Each path below is one point turned by a fixed rotation once a step. After each direction that follows a path, write how fast that rotation turns it, in degrees each step (0 if it stays still).
Each turn is a multiple of 5 degrees from 10 to 175, or 0.
Each row of a path follows its step; steps can be skipped.

step 0: [+1.05,-1.45,+1.05,+0.73,+1.19,-0.67,+0.27,+2.27,-0.06,-3.68,-2.93,-1.32,+0.38,+0.14,+1.04,+2.49,+2.84,+0.46,+0.77,-0.78,-0.70,+4.14,+0.55,-1.31,+1.46,+2.38,-0.67,-2.11,-1.69]
step 1: [+0.75,-0.08,-0.63,-0.62,-1.59,+1.94,-4.31,+1.31,-3.44,-0.34,-1.63,+3.32,+1.43,+1.30,+2.20,+1.15,-0.30,+0.00,-3.01,-0.11,-0.75,-2.05,-0.99,-0.52,+1.89,+1.17,-0.12,+0.79,-1.41]
step 2: [-3.04,+1.59,-2.05,+0.99,+0.90,-0.39,-1.91,+2.06,-1.10,-0.38,+0.85,+1.59,-0.95,-0.34,+0.62,-0.18,-1.59,+3.17,+0.76,+0.17,-1.40,-1.61,+3.45,+2.41,-3.25,-2.47,+1.34,-0.93,-0.51]
step 3: [-0.03,+3.85,-1.27,-0.18,-2.42,-0.72,+1.16,+0.70,+0.13,+2.13,+1.19,-2.80,+1.81,-1.66,-1.54,-1.50,+3.03,+2.07,-1.21,+0.13,+0.00,+2.11,-1.30,+0.92,+0.39,-2.21,-0.40,-3.27,+0.57]
step 4: [-0.37,-0.14,-0.92,-0.33,-0.85,+0.49,+1.33,-1.11,+0.87,-3.44,-3.92,-2.12,-1.56,+0.00,-2.60,+1.57,+2.24,-0.19,-1.94,+0.29,+1.45,+0.82,+0.70,-2.53,-0.07,-0.54,-2.41,+0.02,-3.66]
step 5: [+2.05,-0.52,-0.85,-1.44,+1.21,-1.90,-3.16,+1.50,-2.74,+1.55,-0.24,+0.52,-0.52,+1.83,-0.60,+1.17,+1.71,-1.47,-0.90,-0.79,-0.22,-3.91,+1.44,-1.09,-0.02,+2.93,-3.67,+0.77,+0.09]
step 6: [-3.14,-0.66,+0.12,-1.51,-0.10,-0.50,-0.85,-0.62,+1.00,+3.17,+0.01,+3.67,-2.05,-1.51,-2.01,+0.82,-0.29,+3.29,-0.83,+1.27,+0.06,-3.13,+0.84,+2.21,-0.85,-1.37,+0.83,+1.41,+2.13]
step 7: [-0.96,+0.09,-0.37,-0.78,-0.33,-0.81,+0.57,-0.69,+2.26,+2.92,+2.36,-5.73,-0.97,-1.70,-1.47,+0.38,+1.45,+1.65,+1.43,+0.61,-2.14,+1.69,+0.58,+0.18,-0.48,+1.24,+2.80,-1.18,-0.13]
step 8: [+0.66,-1.17,-0.06,+0.23,+0.74,+0.99,+1.69,-0.51,-0.26,+1.52,-4.60,-1.36,+0.57,+0.64,-0.28,+2.99,+1.64,+0.05,-1.19,+0.06,+2.96,+3.58,-0.98,-3.31,+1.97,+1.44,+0.80,+0.44,+0.50]
step 9: [+3.03,-0.50,+1.72,-0.29,+1.38,+1.39,-3.18,+1.64,-2.31,-0.17,-1.33,+0.61,-2.29,-2.26,+2.29,+2.20,-1.18,-0.07,+0.18,-1.29,-0.62,-2.01,+1.47,-1.01,+0.84,+1.70,-0.18,+2.97,-2.48]
Speeds:
[-0.24,+0.87,-0.63,+0.07,-0.41,-0.41,-1.04,+0.38,+0.16,+0.38,-0.30,+0.03,+0.64,-1.16,-0.03,+1.96,+1.11,+0.98,+0.04,+0.79,+0.13,-0.12,+0.46,-0.64,-0.34,+0.40,+0.02,+0.25,-0.43]  0
[+0.50,-0.03,-0.32,+0.17,+0.47,+0.24,-0.25,+0.12,+0.09,-0.58,+0.40,-1.25,-0.48,+0.12,+0.04,+0.61,+0.08,-0.10,+1.80,-0.22,-0.50,-0.02,+1.37,+1.65,+0.48,+0.40,-0.71,-0.10,-0.41]  155
[+0.20,-0.32,-0.79,-0.39,+0.26,-0.30,+1.13,-0.10,+0.25,+1.06,-0.62,+0.17,-1.21,-0.75,-0.65,+0.51,-0.40,-0.63,+1.10,+0.26,-0.17,-0.95,-0.78,-0.47,+0.54,+1.11,+0.83,-0.15,+0.30]  35
[-0.82,+0.70,+1.01,-0.57,-0.78,-1.33,+0.35,-0.08,-1.17,+0.40,-0.14,+0.47,+0.28,-0.46,+0.27,+0.05,-0.87,-0.81,-0.28,+0.24,-0.23,-0.50,+1.56,+0.86,+0.18,+0.10,+0.56,+0.21,+0.17]  90
[-1.27,-1.15,-1.17,-0.64,-0.08,-0.81,-1.79,-0.64,+0.00,+0.23,+0.57,+0.21,+0.15,+0.39,-0.07,+0.35,-0.85,+0.01,+0.31,-0.11,-0.41,+0.35,-0.76,+0.55,+0.29,-0.55,+0.54,-0.50,-0.01]  80
[+0.72,+0.02,+0.24,-0.08,-0.67,+0.42,+0.22,-0.14,-0.03,+0.68,-0.79,+0.70,+0.93,+0.17,-0.38,+0.60,+0.30,+0.56,+0.08,-0.13,+0.87,-0.12,-0.76,+1.52,+1.75,-0.75,-0.37,+0.14,+0.72]  145
[-0.02,-0.33,+1.09,+0.55,-0.09,-0.01,-0.19,+0.48,+0.30,+1.41,+0.04,+0.28,-0.35,-0.92,+0.08,-0.40,-0.83,+0.47,+0.60,+1.08,-0.15,+0.17,-0.47,+0.50,-1.04,-0.49,-1.33,-1.11,-0.39]  95
[-0.43,+0.71,+0.11,+0.26,+1.07,+0.31,-0.05,+1.05,-0.55,-0.64,-0.26,+0.36,+0.68,-0.48,+1.07,-0.59,-0.73,+0.53,+0.53,+0.40,+0.25,+0.64,-0.89,+0.29,+0.95,+0.87,+0.98,-0.04,-1.07]  35
